In the rows, 128 means zero.
Rotation paths and how fast each direction turns (degrees a step)
Each turn is a multiple of 5 degrees from 10 to 175, or 0.
path 1
[134 127 136 139 138 127 137 118 117 121 124 135]
[124 132 131 135 149 131 130 128 115 129 122 129]
[112 127 132 122 141 122 124 125 116 133 125 129]
[119 126 127 123 133 112 135 122 118 131 140 127]
[125 126 123 128 136 121 139 126 125 123 138 111]
[123 122 135 128 130 127 130 121 128 122 125 106]
[132 130 146 130 123 125 132 116 121 130 126 117]
[141 137 138 125 132 129 136 128 113 129 125 122]
[132 127 131 115 139 129 131 129 113 121 116 127]
[126 119 131 122 136 119 133 118 118 119 120 137]
[125 125 127 140 142 120 139 120 121 124 128 133]
[115 128 126 138 145 127 130 126 120 132 125 119]
[112 125 133 126 131 122 125 121 117 137 131 118]
[126 129 132 123 125 119 135 123 115 131 143 117]
[134 127 129 121 133 128 136 128 121 118 135 110]
[132 122 142 123 132 128 129 119 127 115 122 115]
[136 131 147 131 133 124 135 117 123 126 121 129]
[135 137 134 129 143 126 137 129 116 132 118 130]
[121 125 125 119 141 123 131 129 114 130 114 130]
[118 118 124 126 132 114 135 118 116 126 127 132]
[122 123 121 141 136 122 140 122 119 124 136 121]
[118 125 131 136 136 133 127 124 120 126 131 110]
[121 128 144 125 127 127 123 119 117 131 134 116]
[136 136 140 119 131 123 134 125 116 128 139 121]
[136 130 133 115 140 126 135 130 123 116 126 118]
[130 122 138 121 137 120 133 119 128 117 115 126]
[130 128 136 137 136 118 141 117 124 129 118 131]
[125 132 125 136 140 126 137 129 115 136 117 124]
[114 122 124 123 132 125 128 126 110 134 121 122]
[121 119 126 126 125 120 133 119 110 126 138 126]
[128 125 127 134 135 129 135 124 117 117 143 117]
[124 126 140 130 139 134 124 122 124 118 131 112]
Speeds:
[130 131 123 129 134 133 130 135 128 127 127 123] | 110
[129 122 125 131 129 127 131 125 133 119 129 127] | 70
[121 126 125 132 131 130 124 128 124 128 135 132] | 40
[132 127 128 132 127 120 121 134 127 126 127 127] | 0
path 2
[138 142 136 120 125 134 137 129 135 123 127 120]
[137 136 143 120 127 135 139 126 137 130 128 128]
[134 128 141 124 132 134 140 120 139 129 123 135]
[133 126 131 128 134 132 140 118 140 122 117 136]
[134 132 122 128 134 131 137 122 139 116 114 128]
[136 141 123 124 131 132 135 128 136 116 118 121]
[139 143 131 120 128 134 136 131 134 122 125 121]
[139 138 141 120 127 135 139 128 134 128 130 127]
[137 129 142 124 129 134 142 120 137 128 127 134]
[132 125 134 127 131 131 141 117 140 123 119 135]
[131 130 126 128 133 131 137 119 141 117 114 129]
[134 139 122 125 133 132 134 127 138 117 116 123]
[139 144 128 121 131 135 134 132 135 122 123 123]
[143 139 137 120 129 136 139 130 133 126 129 127]
[139 130 141 123 127 134 142 122 135 126 129 132]
[133 125 137 127 128 131 142 116 139 122 122 133]
[129 129 129 128 131 130 138 118 142 119 114 128]
[130 138 124 125 133 132 133 125 141 119 113 124]
[138 143 126 121 134 135 133 132 137 122 120 124]
[144 141 133 120 131 136 138 132 132 125 127 128]
[142 132 139 123 127 134 142 125 133 125 130 132]
[135 126 138 127 126 131 144 117 137 121 125 130]
[128 128 133 128 128 130 139 116 142 119 117 127]
[128 136 127 125 132 131 134 123 143 121 113 124]
[135 142 126 121 135 135 132 131 139 124 117 126]
[144 141 130 120 135 136 136 132 133 125 125 130]
[145 133 135 123 129 135 142 127 131 123 130 132]
[138 128 137 127 124 132 144 118 134 120 128 130]
[129 129 135 127 125 130 140 116 141 119 120 125]
[126 135 131 125 130 131 134 121 144 122 114 123]
[132 141 127 122 136 134 131 128 141 126 115 127]
[141 140 128 121 137 136 135 133 135 126 122 132]
Speeds:
[132 120 127 131 129 127 132 124 125 126 130 135] | 60
[125 126 137 127 122 127 131 124 129 130 132 126] | 55
[123 129 127 137 132 128 129 131 128 130 135 127] | 0
path 3
[138 124 127 128 130 134 127 109 133 123 141 123]
[136 124 129 134 129 136 126 110 133 124 140 123]
[135 125 131 140 128 137 126 110 131 125 139 122]
[134 126 134 144 125 134 128 112 129 125 137 123]
[133 126 136 146 122 130 131 113 128 125 136 124]
[133 125 136 144 119 125 135 114 128 124 135 126]
[135 122 134 140 117 121 137 116 128 123 135 128]
[136 119 130 136 117 119 139 116 129 123 136 129]
[138 116 126 132 117 121 138 117 129 124 137 130]
[140 113 122 130 119 124 136 118 128 125 138 128]
[142 112 120 130 122 129 134 119 126 126 138 126]
[143 114 120 132 125 132 132 120 123 126 137 122]
[144 117 123 135 127 134 131 120 121 125 136 119]
[145 122 126 136 129 133 132 120 119 124 134 116]
[144 127 130 136 129 130 133 119 120 122 134 114]
[143 130 133 134 129 127 134 117 122 121 134 115]
[142 131 135 131 129 123 135 114 126 119 136 118]
[140 131 134 128 129 122 135 112 130 119 137 121]
[138 129 132 126 128 123 133 110 133 120 140 124]
[136 125 130 127 127 127 131 108 136 121 141 126]
[135 122 128 131 126 131 128 108 136 124 141 127]
[134 120 128 136 125 134 127 109 135 125 141 127]
[133 120 128 141 123 136 127 111 131 127 139 127]
[134 120 131 145 121 134 129 114 128 127 137 125]
[134 121 132 147 119 131 132 116 126 126 135 125]
[135 121 133 145 118 126 136 118 124 125 134 125]
[138 121 132 141 117 121 139 120 123 124 133 125]
[140 119 130 135 118 119 140 120 124 123 134 126]
[142 118 126 130 119 119 140 120 125 123 135 126]
[143 116 123 127 122 122 138 119 126 123 137 125]
[144 116 120 126 126 127 135 118 125 123 138 123]
[144 117 120 127 129 132 131 118 125 124 138 120]
Speeds:
[125 132 121 128 123 126 128 127 132 131 125 121] | 0
[130 121 124 129 123 126 132 134 123 130 126 129] | 20
path 4
[141 126 117 122 138 134 136 135 133 130 132 132]
[142 123 118 125 130 128 130 137 136 139 134 128]
[143 126 117 122 129 136 135 136 126 134 131 127]
[140 129 121 127 125 133 130 136 132 142 138 122]
[140 132 121 128 133 141 134 134 122 136 135 123]
[137 136 124 131 134 134 131 133 134 138 142 124]
[138 130 122 130 144 138 133 132 128 135 135 128]
[138 131 121 127 138 130 133 134 140 134 138 131]
[141 122 117 126 140 133 132 135 131 135 130 131]
[142 127 118 121 129 129 134 136 137 134 135 130]
[142 122 118 126 130 135 131 137 127 140 131 125]
[141 133 120 124 124 135 135 136 130 136 138 123]
[139 129 122 132 133 137 130 134 125 142 137 122]
[138 137 123 128 135 137 136 133 131 134 141 125]
[137 129 123 133 142 134 129 133 132 139 137 127]
[139 131 120 124 141 134 136 133 135 130 136 131]
[140 122 119 128 138 129 129 135 137 138 133 131]
[142 126 116 120 132 134 136 136 132 131 132 130]
[142 124 119 126 126 131 129 137 132 141 134 125]
[141 130 119 124 128 139 136 135 124 135 134 124]
[138 133 123 131 129 134 130 135 131 142 140 122]
[138 134 122 129 139 140 135 132 125 135 137 125]
[137 133 123 131 139 132 131 133 137 137 141 128]
[139 127 119 128 144 135 134 133 131 133 132 131]
[141 127 119 125 135 128 132 136 141 134 136 131]
[142 121 116 124 134 134 133 136 129 136 129 130]
[142 128 119 122 124 131 133 137 134 136 136 126]
[141 126 119 128 130 138 131 136 123 141 133 123]
[139 136 123 126 128 136 135 134 131 137 141 123]
[138 130 123 133 139 138 130 133 127 140 137 124]
[137 136 123 128 139 135 136 133 135 132 140 128]
[138 125 120 131 143 132 130 133 134 137 134 130]
Speeds:
[128 132 130 130 121 132 128 128 122 132 131 122] | 45
[131 130 124 127 130 127 135 126 128 137 129 131] | 0
path 5
[130 122 115 122 133 135 116 123 133 120 135 140]
[136 133 126 114 122 129 112 123 118 127 120 132]
[132 145 115 128 117 119 121 129 134 133 128 126]
[125 115 110 133 116 123 125 126 128 133 124 123]
[126 122 116 123 123 136 128 128 119 140 138 142]
[128 128 118 114 133 123 118 143 120 124 130 132]
[127 135 128 121 126 118 118 130 120 144 128 115]
[120 124 125 129 115 119 128 139 140 138 137 125]
[109 113 126 132 127 129 121 131 122 133 130 135]
[126 127 135 120 133 122 119 128 119 128 146 139]
[134 130 138 128 130 118 108 139 130 130 125 127]
[120 130 131 130 125 125 115 118 143 138 132 121]
[120 117 131 129 111 128 122 123 136 122 131 139]
[124 131 124 136 131 129 113 121 119 124 129 145]
[145 129 123 123 131 119 112 121 129 123 136 129]
[137 130 124 126 117 132 113 127 137 139 117 127]
[116 132 111 123 117 131 124 121 138 128 129 131]
[128 122 116 126 115 122 125 125 112 124 127 137]
[138 135 114 131 133 123 121 135 119 138 137 135]
[134 119 116 115 130 125 118 136 132 136 128 116]
[116 130 127 116 115 133 125 131 127 145 127 127]
[111 129 121 127 121 116 127 138 124 123 136 133]
[127 118 129 135 131 116 119 129 112 137 136 128]
[133 124 133 124 133 127 118 138 137 140 143 132]
[115 122 135 118 127 130 110 132 135 129 122 125]
[114 137 137 127 116 120 120 118 127 128 136 133]
[129 123 128 144 122 114 116 130 129 121 132 137]
[134 120 125 135 137 132 111 116 131 136 134 133]
[135 127 128 112 122 134 114 125 140 124 130 136]
[121 141 123 126 118 127 113 123 126 125 115 131]
[130 132 113 133 116 115 125 116 128 127 136 128]
[139 114 114 135 121 129 122 132 125 135 127 137]
Speeds:
[122 126 132 126 130 125 131 135 125 132 132 125] | 25
[122 128 122 131 136 128 125 128 130 125 126 124] | 135
[126 126 126 124 128 120 125 126 130 133 126 135] | 0
path 6
[121 138 143 132 120 133 123 130 119 113 122 125]
[124 135 133 112 116 140 130 133 119 125 122 119]
[137 132 135 131 117 144 142 135 124 127 121 128]
[129 138 131 139 110 132 135 127 119 115 131 124]
[129 140 119 122 114 135 129 133 114 130 135 120]
[143 135 125 134 124 148 129 132 120 133 134 129]
[129 130 124 146 123 143 125 119 119 120 135 123]
[118 134 118 133 126 138 118 132 112 133 129 118]
[132 136 135 135 132 146 115 133 122 139 125 126]
[123 129 139 137 124 146 120 115 128 125 125 119]
[111 129 130 131 118 137 128 129 122 136 118 115]
[127 140 142 135 118 135 126 137 127 142 121 125]
[128 137 142 130 110 136 127 117 132 130 133 124]
[121 127 122 127 107 137 138 124 126 139 131 121]
[130 135 128 143 114 132 133 136 125 143 133 134]
[128 137 129 136 114 132 119 120 126 132 146 133]
[121 123 117 126 119 143 123 122 124 141 139 129]
[124 122 126 146 127 141 124 132 125 142 130 138]
[114 130 135 141 124 132 110 122 125 130 135 135]
[111 125 131 118 123 140 114 126 125 140 128 130]
[121 120 141 133 124 143 127 131 132 139 119 138]
[112 127 143 137 113 128 126 124 129 124 126 135]
[114 131 134 115 110 128 127 133 125 135 129 133]
[132 127 138 123 114 138 135 135 131 136 131 144]
[123 124 131 135 110 132 135 123 127 120 138 142]
[117 127 118 124 114 128 128 136 116 130 138 138]
[133 129 128 127 125 139 122 139 121 132 138 148]
[124 121 129 132 125 142 120 121 122 116 139 142]
[111 119 120 127 127 138 122 134 114 124 127 135]
[123 130 137 130 132 138 118 144 119 127 122 141]
[122 128 144 123 124 141 119 124 125 113 126 135]
[114 121 131 118 118 141 133 132 120 121 117 127]
Speeds:
[123 125 129 129 126 125 126 125 133 136 131 133] | 10
[124 135 123 129 125 134 127 128 133 126 125 132] | 0
path 7
[123 122 130 119 135 140 119 131 121 117 120 114]
[128 131 142 134 128 136 129 112 130 131 113 123]
[125 117 125 117 120 138 127 120 111 128 121 133]
[129 132 134 125 138 124 139 122 113 134 120 114]
[134 122 138 109 120 122 129 123 131 129 114 130]
[118 139 120 124 126 119 125 127 117 138 114 128]
[118 133 135 109 132 131 132 136 129 118 121 120]
[123 133 132 126 138 131 116 120 137 136 110 129]
[118 128 127 122 119 140 115 126 117 118 121 121]
[122 129 136 132 138 141 140 120 125 129 115 122]
[134 118 135 113 127 135 120 114 120 131 124 129]
[129 128 126 132 124 122 131 125 111 133 112 116]
[125 131 139 108 122 126 142 124 126 127 122 130]
[125 129 122 117 139 120 122 128 123 141 113 130]
[121 139 134 115 122 124 120 132 126 119 120 115]
[115 132 130 127 132 135 131 126 136 130 106 134]
[119 130 129 115 133 142 113 120 119 127 129 125]
[129 123 135 135 133 135 129 124 124 124 110 112]
[127 127 139 120 117 137 131 110 122 131 122 134]
[127 121 120 122 134 128 133 127 108 135 116 123]
[132 135 144 113 126 119 134 123 125 128 123 116]
[124 126 124 119 124 121 125 128 129 135 106 137]
[113 143 127 114 130 128 124 129 118 126 126 121]
[124 126 135 122 140 134 127 131 139 124 109 122]
[121 134 132 124 122 137 111 113 125 130 121 129]
[120 122 126 129 129 141 134 129 114 120 114 119]
[131 129 144 120 134 135 134 110 125 134 125 125]
[134 116 124 120 123 124 122 124 115 133 112 127]
[122 142 135 121 122 121 140 124 116 129 122 119]
[125 123 129 108 135 125 133 131 133 132 113 135]
[121 141 128 120 131 121 111 125 123 133 120 120]
[117 129 132 123 124 135 130 135 133 115 109 122]
Speeds:
[129 119 125 126 127 130 129 134 129 124 124 129] | 175
[127 130 128 133 117 126 126 127 129 126 123 129] | 110
[122 134 126 125 130 126 123 134 135 126 127 129] | 45
path 8
[123 126 116 117 127 121 130 119 136 131 134 118]
[128 122 121 117 123 118 122 117 137 132 130 120]
[134 121 120 122 116 121 121 121 140 131 131 125]
[132 126 114 128 114 126 125 123 141 131 132 128]
[121 130 113 129 117 127 125 118 139 130 129 131]
[114 124 121 126 120 124 122 118 140 127 130 133]
[118 118 124 125 121 124 125 124 143 123 136 132]
[121 121 118 123 124 126 133 128 142 123 141 125]
[120 125 115 120 128 123 134 122 138 127 137 119]
[123 123 119 116 127 119 127 117 136 130 132 118]
[131 119 122 118 121 119 122 120 138 131 132 121]
[135 122 116 123 116 123 124 123 140 131 133 124]
[129 129 112 127 116 126 126 120 139 132 130 127]
[119 128 116 127 118 125 122 116 139 131 128 132]
[117 121 123 126 119 124 122 120 142 125 132 134]
[120 119 121 125 121 126 129 127 144 123 139 131]
[119 124 116 124 125 127 134 126 141 124 140 124]
[118 125 117 118 129 122 131 120 138 128 135 120]
[124 120 122 116 126 118 125 119 138 129 133 119]
[134 119 121 119 120 120 124 122 140 130 134 121]
[134 126 113 124 116 124 126 122 139 132 132 123]
[126 130 113 126 117 125 124 117 138 133 128 127]
[120 125 120 126 117 124 120 117 140 130 128 132]
[121 120 122 127 117 125 123 124 143 124 134 134]
[121 122 118 127 120 128 131 127 143 123 139 130]
[116 126 116 123 126 126 133 123 139 125 137 124]
[117 122 121 117 129 120 128 119 138 127 134 121]
[128 118 123 117 125 118 125 121 139 128 135 120]
[135 121 117 120 120 121 127 124 140 130 135 120]
[132 129 112 124 118 124 126 120 138 134 130 122]
[124 128 116 125 117 123 121 115 138 133 126 128]
[122 122 122 126 116 123 119 119 141 128 129 134]
Speeds:
[135 122 131 129 125 128 127 134 131 125 132 130] | 85
[122 129 128 134 124 132 126 129 130 126 127 137] | 40
